In the data rows, 500 means zero.
Every row has a hidden score from 0 to 40. What is each row's score? 20 is about the middle. The score is a weighted sum of the row's numbers plus the product of two more (or one squared), each taken from its middle value.
tensor([622, 456, 489, 424, 431, 593, 425, 355, 508, 479, 503, 446, 549, 443,
        451, 567, 516, 556, 523, 445, 530, 406, 354, 453, 487]): 21
tensor([478, 574, 515, 516, 561, 352, 627, 413, 379, 436, 678, 725, 483, 545,
        386, 618, 493, 341, 508, 502, 470, 700, 527, 441, 790]): 28
tensor([580, 337, 540, 782, 397, 697, 458, 646, 542, 625, 592, 399, 530, 379,
        637, 556, 738, 399, 534, 446, 330, 467, 618, 727, 374]): 22
tensor([459, 560, 530, 494, 558, 446, 435, 467, 372, 455, 476, 515, 365, 635,
        380, 499, 300, 494, 440, 432, 496, 549, 476, 482, 518]): 22
tensor([606, 371, 437, 478, 397, 600, 499, 471, 533, 447, 367, 473, 468, 364,
        570, 463, 586, 388, 573, 502, 457, 398, 441, 468, 438]): 25
tensor([543, 484, 665, 492, 605, 385, 541, 505, 605, 699, 628, 715, 372, 575,
        369, 595, 577, 469, 425, 716, 426, 415, 423, 444, 473]): 17
tensor([489, 466, 497, 735, 436, 619, 339, 500, 415, 686, 398, 427, 493, 476,
        397, 697, 613, 568, 384, 347, 343, 326, 458, 473, 316]): 29
tensor([439, 611, 615, 531, 665, 470, 488, 554, 441, 652, 512, 603, 419, 712,
        510, 482, 360, 617, 377, 602, 488, 641, 499, 533, 416]): 24
tensor([539, 600, 347, 499, 800, 385, 525, 575, 672, 733, 707, 590, 467, 632,
        424, 609, 550, 414, 490, 761, 460, 955, 573, 353, 712]): 18
tensor([480, 442, 494, 415, 432, 537, 364, 356, 541, 271, 412, 498, 542, 407,
        459, 348, 410, 401, 549, 399, 458, 477, 402, 393, 528]): 17
tensor([441, 481, 463, 490, 484, 475, 452, 368, 585, 361, 388, 463, 602, 438,
        468, 345, 355, 450, 560, 365, 494, 537, 430, 379, 488]): 22
tensor([618, 339, 460, 503, 430, 563, 472, 523, 469, 587, 468, 460, 620, 336,
        589, 380, 643, 505, 632, 584, 621, 390, 421, 437, 400]): 20
tensor([409, 587, 529, 524, 519, 431, 398, 543, 508, 476, 445, 524, 527, 540,
        366, 456, 366, 427, 478, 468, 540, 602, 440, 378, 650]): 19
tensor([428, 526, 402, 513, 543, 454, 346, 476, 427, 509, 398, 419, 498, 491,
        451, 531, 574, 507, 380, 385, 356, 427, 482, 402, 386]): 19
tensor([363, 439, 559, 442, 367, 519, 596, 644, 495, 414, 490, 399, 429, 410,
        556, 339, 524, 591, 458, 485, 437, 407, 729, 655, 504]): 13
tensor([763, 358, 515, 698, 394, 746, 421, 444, 569, 676, 535, 326, 496, 292,
        725, 526, 698, 441, 638, 480, 306, 537, 658, 800, 346]): 23
tensor([303, 558, 521, 508, 499, 556, 517, 622, 382, 472, 660, 406, 588, 528,
        537, 562, 512, 661, 493, 318, 495, 367, 592, 717, 322]): 18
tensor([467, 562, 477, 460, 597, 364, 452, 420, 416, 452, 544, 507, 444, 600,
        380, 491, 462, 447, 420, 466, 541, 644, 491, 377, 601]): 20
tensor([446, 422, 503, 370, 354, 556, 475, 514, 546, 385, 442, 356, 519, 407,
        577, 281, 484, 330, 547, 431, 402, 426, 511, 573, 399]): 20
tensor([694, 510, 523, 698, 413, 648, 534, 585, 533, 787, 439, 487, 452, 345,
        593, 516, 771, 539, 598, 624, 491, 323, 633, 473, 413]): 21
tensor([602, 411, 484, 539, 425, 580, 410, 403, 433, 602, 437, 414, 584, 387,
        475, 516, 636, 529, 564, 451, 378, 344, 371, 417, 363]): 21
tensor([509, 552, 635, 616, 519, 500, 450, 592, 446, 524, 456, 598, 488, 658,
        451, 729, 497, 594, 349, 439, 389, 389, 516, 625, 355]): 18
tensor([488, 560, 648, 484, 563, 429, 454, 647, 409, 481, 493, 634, 403, 693,
        405, 646, 438, 616, 360, 496, 412, 521, 522, 578, 428]): 16
tensor([562, 459, 479, 423, 397, 591, 422, 341, 490, 473, 437, 423, 445, 405,
        481, 459, 573, 447, 494, 424, 412, 374, 400, 446, 468]): 17
tensor([804, 391, 495, 461, 410, 647, 526, 413, 626, 473, 495, 426, 490, 370,
        652, 609, 632, 381, 676, 617, 395, 486, 508, 573, 492]): 27
tensor([410, 450, 417, 462, 408, 522, 417, 424, 553, 406, 311, 381, 669, 445,
        562, 187, 476, 408, 561, 332, 530, 468, 451, 416, 519]): 14
tensor([495, 557, 555, 415, 609, 405, 426, 478, 353, 460, 496, 594, 351, 658,
        411, 527, 373, 577, 356, 446, 531, 524, 463, 451, 493]): 18
tensor([340, 488, 430, 562, 490, 421, 393, 493, 573, 550, 387, 439, 530, 554,
        370, 313, 540, 406, 425, 452, 425, 575, 442, 381, 477]): 22
tensor([442, 471, 434, 384, 490, 454, 437, 378, 435, 437, 437, 445, 509, 409,
        425, 358, 444, 448, 470, 425, 422, 461, 396, 415, 433]): 18
tensor([459, 606, 504, 518, 678, 413, 467, 559, 419, 610, 510, 595, 427, 746,
        449, 467, 372, 527, 391, 581, 479, 736, 525, 397, 529]): 23
tensor([815, 382, 468, 670, 416, 725, 407, 385, 541, 665, 470, 398, 464, 355,
        607, 609, 720, 526, 586, 518, 339, 431, 461, 590, 402]): 22
tensor([625, 346, 403, 612, 366, 658, 479, 436, 529, 539, 436, 387, 411, 458,
        596, 549, 634, 453, 538, 423, 307, 452, 559, 645, 340]): 21
tensor([487, 433, 393, 516, 405, 636, 331, 356, 514, 428, 442, 319, 480, 431,
        466, 535, 507, 531, 442, 297, 453, 373, 377, 526, 394]): 23
tensor([480, 545, 445, 531, 638, 331, 583, 476, 737, 570, 571, 487, 568, 547,
        379, 433, 431, 532, 532, 660, 528, 763, 475, 328, 551]): 25
tensor([586, 343, 410, 476, 376, 578, 440, 541, 489, 489, 384, 420, 583, 418,
        629, 396, 564, 417, 655, 519, 585, 368, 418, 433, 391]): 24
tensor([389, 599, 497, 591, 652, 435, 410, 578, 474, 657, 436, 567, 463, 664,
        530, 374, 379, 608, 439, 631, 427, 744, 548, 507, 442]): 26
tensor([423, 545, 577, 520, 500, 478, 520, 535, 391, 416, 514, 553, 481, 661,
        428, 625, 388, 637, 408, 389, 508, 406, 560, 679, 410]): 20
tensor([384, 559, 448, 474, 536, 540, 599, 525, 445, 583, 608, 418, 604, 607,
        446, 568, 495, 526, 365, 415, 468, 376, 430, 592, 384]): 20
tensor([351, 540, 491, 649, 507, 389, 543, 707, 661, 605, 340, 602, 589, 568,
        568, 546, 367, 523, 588, 569, 492, 772, 533, 426, 674]): 18
tensor([492, 567, 545, 438, 412, 563, 515, 553, 453, 239, 455, 484, 352, 489,
        405, 481, 436, 495, 538, 527, 464, 440, 586, 555, 631]): 21
tensor([392, 558, 489, 657, 464, 504, 525, 604, 443, 472, 555, 376, 503, 564,
        465, 493, 344, 613, 477, 398, 539, 412, 563, 630, 438]): 23
tensor([348, 641, 569, 593, 558, 577, 685, 705, 375, 536, 839, 521, 651, 619,
        626, 593, 499, 841, 496, 400, 565, 433, 656, 803, 362]): 20
tensor([476, 581, 537, 348, 707, 358, 520, 500, 391, 435, 569, 728, 345, 620,
        436, 432, 411, 420, 331, 606, 434, 620, 531, 420, 527]): 13
tensor([496, 506, 484, 506, 625, 370, 415, 485, 388, 582, 388, 589, 419, 544,
        503, 617, 458, 573, 355, 472, 430, 442, 443, 391, 339]): 20
tensor([396, 609, 539, 502, 602, 508, 479, 633, 307, 496, 613, 585, 528, 562,
        516, 582, 540, 688, 408, 510, 457, 498, 547, 681, 367]): 18
tensor([831, 471, 491, 660, 380, 797, 439, 410, 541, 566, 520, 269, 525, 246,
        750, 565, 749, 513, 600, 462, 241, 561, 651, 899, 364]): 24
tensor([509, 480, 531, 427, 414, 448, 624, 455, 496, 408, 516, 572, 388, 423,
        471, 539, 456, 382, 501, 590, 423, 480, 492, 427, 651]): 17
tensor([638, 303, 417, 533, 391, 621, 582, 506, 494, 457, 377, 325, 794, 357,
        666, 299, 633, 613, 754, 604, 713, 361, 362, 452, 479]): 18
tensor([452, 454, 421, 352, 554, 349, 529, 515, 448, 487, 493, 505, 602, 378,
        542, 418, 471, 420, 579, 570, 616, 543, 429, 430, 496]): 25
tensor([475, 369, 414, 412, 506, 358, 540, 641, 473, 384, 403, 425, 669, 488,
        661, 364, 494, 466, 703, 632, 797, 626, 510, 445, 475]): 23
tensor([512, 537, 544, 332, 566, 398, 522, 407, 470, 509, 556, 561, 391, 522,
        383, 460, 493, 467, 419, 574, 445, 462, 435, 421, 497]): 15
tensor([501, 591, 591, 433, 529, 446, 475, 426, 380, 381, 619, 558, 375, 647,
        374, 495, 352, 464, 429, 440, 590, 530, 433, 475, 652]): 20
tensor([591, 687, 462, 413, 903, 441, 652, 290, 785, 683, 567, 722, 608, 577,
        536, 433, 545, 671, 477, 555, 810, 690, 401, 337, 441]): 20
tensor([285, 442, 534, 462, 377, 520, 565, 637, 467, 416, 518, 356, 438, 426,
        556, 398, 535, 578, 466, 482, 408, 418, 678, 664, 479]): 14
tensor([454, 553, 440, 636, 615, 556, 512, 567, 400, 584, 572, 532, 614, 561,
        533, 636, 786, 499, 333, 502, 309, 459, 540, 579, 401]): 18
tensor([470, 480, 553, 507, 431, 495, 576, 509, 600, 299, 449, 601, 546, 459,
        495, 446, 406, 313, 664, 494, 626, 608, 492, 420, 651]): 18
tensor([408, 596, 528, 555, 544, 459, 548, 603, 443, 535, 529, 484, 414, 679,
        550, 462, 320, 671, 449, 522, 541, 555, 513, 607, 460]): 19
tensor([494, 593, 543, 473, 543, 409, 504, 433, 452, 463, 642, 624, 509, 603,
        409, 568, 493, 350, 509, 565, 631, 628, 468, 391, 805]): 17
tensor([877, 307, 516, 459, 476, 698, 483, 447, 651, 574, 678, 517, 545, 406,
        696, 676, 712, 436, 830, 716, 617, 403, 369, 483, 480]): 27
tensor([526, 554, 609, 599, 474, 511, 578, 596, 545, 708, 519, 581, 309, 536,
        440, 592, 611, 472, 412, 641, 285, 409, 515, 465, 490]): 17
tensor([394, 554, 573, 485, 446, 553, 396, 598, 638, 389, 387, 482, 462, 513,
        404, 393, 314, 421, 556, 387, 628, 532, 395, 465, 641]): 21
tensor([589, 360, 426, 610, 385, 669, 451, 606, 487, 608, 318, 427, 606, 342,
        674, 317, 706, 479, 636, 564, 671, 338, 556, 453, 386]): 20
tensor([450, 498, 572, 358, 499, 382, 598, 490, 475, 553, 588, 571, 353, 504,
        437, 469, 513, 376, 441, 601, 405, 492, 476, 428, 593]): 14
tensor([391, 561, 416, 519, 583, 385, 504, 521, 429, 549, 363, 498, 452, 555,
        509, 438, 366, 502, 402, 578, 363, 672, 532, 420, 496]): 16
tensor([329, 519, 407, 520, 479, 475, 493, 561, 579, 566, 511, 365, 449, 586,
        430, 403, 426, 479, 455, 397, 512, 458, 470, 532, 468]): 24
tensor([597, 445, 512, 469, 427, 544, 485, 395, 523, 550, 510, 475, 453, 452,
        492, 450, 562, 443, 506, 556, 381, 365, 462, 424, 431]): 15
tensor([583, 535, 629, 354, 387, 646, 604, 580, 620, 205, 468, 556, 474, 467,
        405, 396, 389, 398, 660, 570, 532, 486, 585, 582, 823]): 15
tensor([570, 618, 525, 444, 735, 360, 662, 286, 844, 575, 610, 505, 588, 588,
        324, 450, 546, 582, 486, 627, 809, 727, 427, 338, 614]): 26
tensor([441, 433, 387, 436, 397, 481, 598, 497, 463, 337, 319, 446, 630, 467,
        573, 359, 483, 389, 618, 444, 636, 491, 434, 397, 474]): 19
tensor([403, 498, 555, 464, 386, 651, 408, 639, 564, 377, 522, 352, 436, 430,
        463, 418, 438, 545, 528, 310, 545, 501, 734, 795, 620]): 18
tensor([377, 542, 347, 504, 625, 486, 467, 447, 619, 711, 482, 402, 475, 577,
        416, 365, 604, 514, 318, 548, 428, 581, 468, 343, 432]): 17
tensor([545, 631, 493, 419, 723, 324, 599, 438, 443, 581, 740, 612, 401, 631,
        406, 540, 600, 346, 447, 607, 498, 749, 525, 401, 726]): 15
tensor([563, 622, 564, 365, 693, 393, 414, 403, 397, 469, 592, 666, 365, 687,
        378, 521, 423, 530, 361, 500, 644, 589, 453, 403, 549]): 18
tensor([503, 601, 565, 449, 683, 462, 583, 457, 376, 578, 575, 649, 512, 734,
        450, 678, 323, 529, 310, 489, 611, 467, 470, 504, 388]): 18
tensor([588, 412, 475, 331, 357, 558, 522, 424, 531, 395, 484, 514, 506, 397,
        537, 496, 497, 352, 619, 529, 452, 423, 403, 464, 497]): 19
tensor([727, 416, 510, 683, 425, 677, 448, 588, 557, 770, 454, 536, 537, 307,
        620, 435, 786, 552, 644, 667, 577, 337, 601, 475, 373]): 19
tensor([597, 629, 559, 320, 705, 397, 533, 231, 595, 394, 651, 643, 503, 619,
        344, 574, 506, 546, 392, 519, 786, 496, 423, 364, 583]): 18
tensor([581, 651, 647, 455, 651, 305, 547, 312, 677, 519, 773, 641, 485, 669,
        348, 594, 581, 374, 497, 568, 765, 685, 421, 379, 833]): 20
tensor([557, 552, 483, 351, 718, 253, 629, 481, 467, 470, 708, 619, 466, 529,
        430, 596, 557, 335, 491, 713, 543, 701, 501, 417, 615]): 25
tensor([336, 513, 639, 546, 431, 513, 516, 648, 821, 494, 315, 622, 587, 507,
        505, 388, 402, 393, 640, 505, 519, 628, 441, 443, 663]): 14
tensor([470, 697, 656, 753, 560, 489, 711, 725, 496, 728, 601, 706, 464, 832,
        631, 541, 197, 878, 541, 590, 735, 649, 599, 741, 547]): 35
tensor([446, 542, 405, 512, 588, 294, 467, 444, 535, 439, 543, 518, 493, 470,
        413, 457, 389, 451, 505, 467, 453, 691, 493, 376, 618]): 21
tensor([508, 370, 407, 621, 351, 661, 326, 448, 432, 485, 438, 409, 506, 465,
        525, 528, 609, 472, 520, 320, 368, 395, 411, 558, 373]): 24
tensor([537, 635, 525, 388, 704, 382, 427, 339, 503, 519, 638, 636, 429, 682,
        346, 420, 486, 481, 390, 510, 738, 651, 441, 359, 660]): 22
tensor([529, 480, 496, 394, 419, 559, 375, 359, 504, 250, 420, 472, 595, 407,
        454, 365, 406, 412, 565, 417, 480, 459, 410, 436, 515]): 16
tensor([553, 396, 504, 418, 395, 489, 573, 497, 534, 468, 575, 563, 510, 361,
        586, 530, 528, 381, 644, 621, 601, 455, 498, 455, 545]): 20
tensor([459, 565, 567, 533, 538, 489, 467, 456, 721, 443, 468, 509, 576, 526,
        320, 499, 387, 485, 501, 499, 674, 592, 404, 343, 677]): 23
tensor([527, 590, 465, 529, 711, 270, 640, 603, 608, 556, 674, 633, 461, 513,
        421, 637, 529, 355, 547, 637, 573, 935, 602, 395, 799]): 21
tensor([400, 570, 540, 501, 457, 475, 463, 471, 521, 365, 493, 545, 474, 480,
        355, 422, 394, 365, 505, 415, 463, 569, 443, 392, 630]): 20
tensor([466, 473, 438, 611, 353, 572, 519, 611, 508, 581, 411, 456, 415, 432,
        543, 458, 607, 437, 471, 466, 404, 370, 507, 494, 454]): 29
tensor([545, 644, 603, 441, 644, 405, 452, 448, 414, 537, 621, 628, 418, 736,
        404, 467, 426, 478, 442, 490, 701, 622, 489, 421, 710]): 18
tensor([492, 452, 509, 374, 358, 486, 580, 440, 560, 438, 448, 500, 322, 394,
        553, 496, 617, 448, 485, 556, 347, 395, 569, 492, 560]): 23
tensor([521, 647, 606, 528, 739, 423, 553, 745, 305, 716, 606, 775, 362, 804,
        534, 445, 375, 626, 400, 650, 461, 783, 619, 475, 569]): 23
tensor([603, 298, 429, 316, 394, 504, 517, 515, 566, 371, 573, 549, 535, 376,
        675, 631, 517, 391, 826, 712, 734, 482, 501, 464, 572]): 29
tensor([494, 324, 427, 371, 373, 526, 456, 520, 440, 415, 336, 425, 620, 392,
        652, 387, 539, 428, 699, 551, 704, 467, 498, 437, 438]): 16
tensor([425, 470, 511, 592, 366, 531, 540, 524, 502, 563, 418, 440, 408, 422,
        441, 624, 591, 497, 379, 495, 360, 372, 550, 578, 434]): 20
tensor([485, 428, 461, 424, 485, 430, 619, 492, 621, 359, 486, 473, 679, 449,
        508, 367, 395, 472, 705, 444, 645, 562, 430, 400, 534]): 19
tensor([443, 525, 519, 442, 439, 494, 495, 474, 510, 290, 405, 513, 493, 457,
        426, 403, 330, 377, 493, 431, 422, 495, 454, 434, 591]): 16
tensor([484, 529, 430, 385, 623, 310, 556, 406, 592, 426, 509, 534, 580, 442,
        424, 378, 410, 491, 510, 492, 506, 646, 400, 385, 488]): 20
tensor([446, 475, 438, 413, 360, 553, 467, 468, 462, 363, 406, 382, 399, 426,
        476, 473, 484, 446, 433, 413, 395, 436, 628, 598, 493]): 18
tensor([688, 463, 603, 467, 423, 583, 551, 409, 623, 645, 654, 516, 414, 479,
        504, 551, 659, 428, 559, 651, 408, 351, 421, 465, 545]): 16
tensor([820, 373, 522, 747, 428, 778, 441, 519, 529, 760, 472, 384, 610, 259,
        661, 518, 806, 612, 675, 581, 543, 354, 557, 469, 348]): 22
tensor([288, 564, 581, 577, 442, 625, 500, 766, 770, 428, 499, 425, 521, 541,
        556, 391, 256, 603, 645, 377, 692, 484, 670, 717, 746]): 24
tensor([594, 645, 807, 696, 653, 476, 716, 653, 425, 529, 600, 750, 600, 768,
        502, 912, 415, 712, 395, 511, 467, 385, 591, 799, 267]): 18
tensor([486, 412, 449, 457, 414, 426, 590, 544, 492, 345, 543, 615, 495, 440,
        569, 538, 471, 331, 654, 631, 661, 558, 529, 476, 669]): 24
tensor([574, 440, 538, 320, 359, 557, 560, 447, 513, 247, 404, 456, 461, 381,
        519, 447, 441, 319, 571, 539, 393, 426, 521, 519, 570]): 21
tensor([461, 528, 538, 465, 428, 519, 389, 475, 550, 383, 345, 457, 545, 478,
        407, 406, 297, 383, 489, 352, 540, 500, 411, 461, 603]): 18
tensor([354, 523, 417, 501, 514, 451, 386, 548, 440, 525, 502, 407, 440, 546,
        429, 490, 487, 539, 409, 416, 464, 478, 498, 520, 368]): 21
tensor([577, 406, 436, 563, 422, 579, 418, 519, 410, 602, 364, 418, 583, 353,
        551, 450, 605, 532, 520, 465, 498, 354, 443, 435, 402]): 19
tensor([625, 450, 550, 484, 400, 527, 625, 458, 603, 590, 527, 520, 321, 396,
        557, 584, 614, 423, 516, 606, 361, 415, 503, 509, 562]): 26
tensor([531, 278, 385, 243, 555, 318, 763, 550, 707, 490, 442, 293, 861, 422,
        773, 417, 487, 543, 949, 817, 972, 602, 446, 445, 490]): 32
tensor([374, 499, 445, 478, 515, 371, 513, 482, 376, 445, 381, 484, 396, 490,
        410, 402, 413, 463, 385, 437, 400, 569, 485, 409, 526]): 18
tensor([647, 307, 440, 400, 400, 595, 478, 528, 553, 435, 456, 450, 620, 356,
        729, 525, 598, 421, 778, 640, 702, 377, 414, 469, 418]): 37
tensor([572, 455, 480, 840, 378, 727, 363, 675, 411, 837, 419, 431, 565, 322,
        518, 639, 777, 617, 489, 396, 394, 321, 646, 530, 377]): 25
tensor([477, 595, 506, 393, 670, 439, 396, 421, 385, 521, 490, 610, 393, 661,
        383, 476, 336, 540, 358, 508, 582, 599, 464, 368, 496]): 22
tensor([527, 538, 558, 714, 470, 608, 457, 648, 455, 711, 400, 519, 459, 436,
        455, 696, 626, 544, 356, 460, 271, 346, 570, 493, 375]): 17
tensor([568, 496, 475, 351, 631, 381, 605, 352, 562, 478, 437, 564, 651, 423,
        414, 443, 507, 577, 476, 529, 532, 412, 377, 403, 464]): 18
tensor([373, 548, 550, 541, 480, 461, 440, 523, 588, 392, 371, 562, 529, 514,
        392, 405, 331, 340, 523, 524, 435, 620, 447, 369, 577]): 18
tensor([514, 461, 462, 541, 517, 501, 359, 419, 399, 610, 365, 489, 468, 443,
        419, 599, 505, 526, 429, 411, 390, 368, 458, 414, 348]): 20
tensor([375, 507, 473, 466, 417, 468, 545, 513, 483, 433, 424, 422, 429, 463,
        431, 485, 522, 550, 436, 456, 365, 374, 571, 561, 491]): 19
tensor([372, 565, 404, 635, 561, 319, 485, 537, 474, 516, 456, 557, 540, 540,
        401, 471, 372, 432, 484, 551, 469, 770, 528, 367, 630]): 29
tensor([343, 581, 578, 546, 444, 515, 588, 613, 501, 361, 572, 455, 479, 504,
        530, 529, 429, 828, 514, 435, 484, 434, 706, 760, 515]): 17
tensor([471, 511, 409, 335, 612, 345, 473, 440, 443, 507, 432, 560, 526, 428,
        425, 425, 450, 537, 445, 489, 397, 554, 436, 394, 447]): 17
tensor([415, 728, 561, 627, 543, 400, 486, 665, 599, 642, 416, 548, 500, 623,
        565, 500, 346, 617, 576, 596, 588, 718, 516, 543, 620]): 22
tensor([652, 284, 399, 612, 369, 688, 329, 510, 463, 444, 415, 343, 699, 344,
        731, 280, 706, 500, 717, 492, 629, 420, 389, 543, 428]): 21
tensor([424, 649, 562, 634, 594, 409, 456, 642, 542, 709, 507, 571, 524, 753,
        590, 562, 365, 652, 575, 578, 618, 730, 457, 556, 715]): 19
tensor([415, 700, 618, 707, 489, 479, 619, 755, 409, 546, 625, 569, 376, 591,
        689, 632, 309, 937, 631, 527, 569, 615, 706, 790, 681]): 21
tensor([545, 448, 471, 420, 451, 460, 478, 407, 460, 411, 516, 500, 570, 384,
        571, 432, 476, 435, 585, 502, 513, 454, 419, 424, 474]): 18
tensor([306, 504, 428, 434, 420, 499, 412, 524, 458, 418, 412, 393, 415, 489,
        396, 391, 370, 463, 437, 401, 470, 396, 535, 534, 452]): 20
tensor([498, 595, 489, 398, 753, 390, 470, 438, 455, 467, 568, 589, 424, 601,
        429, 432, 440, 473, 401, 492, 531, 663, 480, 375, 565]): 15
tensor([697, 744, 520, 383, 917, 377, 678, 333, 768, 696, 764, 735, 474, 728,
        442, 539, 702, 434, 405, 757, 792, 841, 479, 333, 677]): 19
tensor([525, 709, 609, 592, 738, 420, 476, 696, 389, 738, 535, 762, 374, 869,
        569, 483, 373, 665, 408, 650, 540, 762, 580, 507, 524]): 17
tensor([467, 580, 582, 505, 530, 407, 540, 423, 488, 496, 659, 684, 572, 614,
        402, 597, 544, 341, 564, 518, 643, 635, 440, 394, 827]): 24
tensor([562, 509, 505, 341, 365, 570, 510, 479, 465, 233, 462, 482, 388, 461,
        491, 464, 429, 372, 515, 522, 469, 440, 582, 547, 633]): 25
tensor([577, 543, 565, 369, 385, 542, 512, 444, 491, 362, 480, 504, 368, 463,
        452, 461, 450, 395, 510, 507, 423, 411, 494, 487, 569]): 19
tensor([729, 281, 397, 611, 393, 721, 378, 542, 519, 478, 336, 369, 655, 322,
        837, 391, 711, 515, 807, 583, 785, 430, 472, 485, 390]): 26
tensor([461, 607, 494, 496, 658, 342, 602, 537, 360, 536, 652, 620, 456, 623,
        426, 508, 447, 465, 407, 520, 403, 737, 534, 382, 656]): 21
tensor([339, 460, 449, 461, 385, 523, 498, 504, 480, 386, 452, 420, 454, 462,
        506, 467, 504, 561, 408, 442, 409, 407, 647, 587, 428]): 15
tensor([497, 488, 445, 594, 504, 522, 367, 431, 457, 579, 415, 448, 490, 442,
        405, 603, 498, 557, 375, 339, 390, 338, 435, 411, 378]): 21
tensor([617, 241, 509, 491, 372, 607, 455, 578, 497, 377, 339, 381, 639, 355,
        764, 360, 635, 374, 770, 553, 690, 411, 444, 509, 402]): 24
tensor([368, 598, 474, 589, 588, 465, 526, 650, 556, 592, 593, 459, 462, 627,
        573, 413, 524, 677, 465, 547, 547, 589, 493, 619, 425]): 25
tensor([428, 414, 373, 538, 398, 575, 322, 418, 454, 461, 387, 394, 522, 429,
        431, 470, 512, 508, 462, 292, 367, 361, 432, 475, 418]): 21
tensor([372, 522, 524, 479, 409, 490, 483, 542, 435, 269, 379, 488, 371, 489,
        379, 412, 378, 574, 491, 448, 452, 467, 563, 532, 517]): 18
tensor([393, 485, 650, 511, 410, 561, 465, 553, 766, 387, 337, 568, 583, 469,
        475, 337, 388, 286, 614, 460, 598, 607, 461, 400, 677]): 16
tensor([359, 466, 480, 479, 397, 510, 498, 511, 484, 402, 470, 394, 413, 488,
        443, 461, 503, 543, 387, 439, 367, 417, 644, 565, 424]): 16
tensor([449, 568, 611, 529, 510, 423, 590, 627, 458, 619, 431, 576, 331, 547,
        435, 548, 554, 477, 335, 589, 316, 471, 577, 492, 564]): 16
tensor([408, 465, 406, 518, 362, 610, 332, 405, 390, 513, 485, 342, 510, 479,
        435, 525, 480, 545, 392, 251, 402, 429, 498, 626, 413]): 31
tensor([460, 441, 472, 446, 399, 424, 656, 583, 505, 426, 518, 588, 420, 383,
        574, 516, 478, 394, 611, 624, 593, 524, 490, 516, 655]): 33
tensor([556, 380, 528, 558, 339, 605, 434, 445, 493, 427, 475, 402, 412, 410,
        575, 438, 597, 453, 525, 416, 359, 443, 571, 659, 348]): 20
tensor([451, 511, 391, 369, 608, 360, 559, 612, 424, 484, 520, 562, 537, 414,
        502, 385, 411, 459, 531, 570, 549, 625, 487, 417, 538]): 24
tensor([436, 598, 465, 509, 650, 477, 541, 497, 407, 617, 584, 537, 556, 606,
        543, 646, 585, 489, 320, 522, 433, 463, 505, 553, 331]): 21
tensor([118, 560, 471, 592, 505, 663, 531, 733, 676, 518, 738, 315, 526, 531,
        700, 293, 646, 785, 563, 342, 512, 454, 760, 723, 381]): 14
tensor([609, 399, 520, 354, 334, 598, 514, 492, 486, 280, 396, 397, 491, 352,
        573, 470, 508, 355, 590, 507, 347, 449, 525, 585, 536]): 22
tensor([527, 500, 551, 447, 667, 262, 555, 526, 493, 619, 528, 670, 494, 482,
        396, 483, 534, 458, 451, 668, 425, 459, 445, 441, 437]): 23
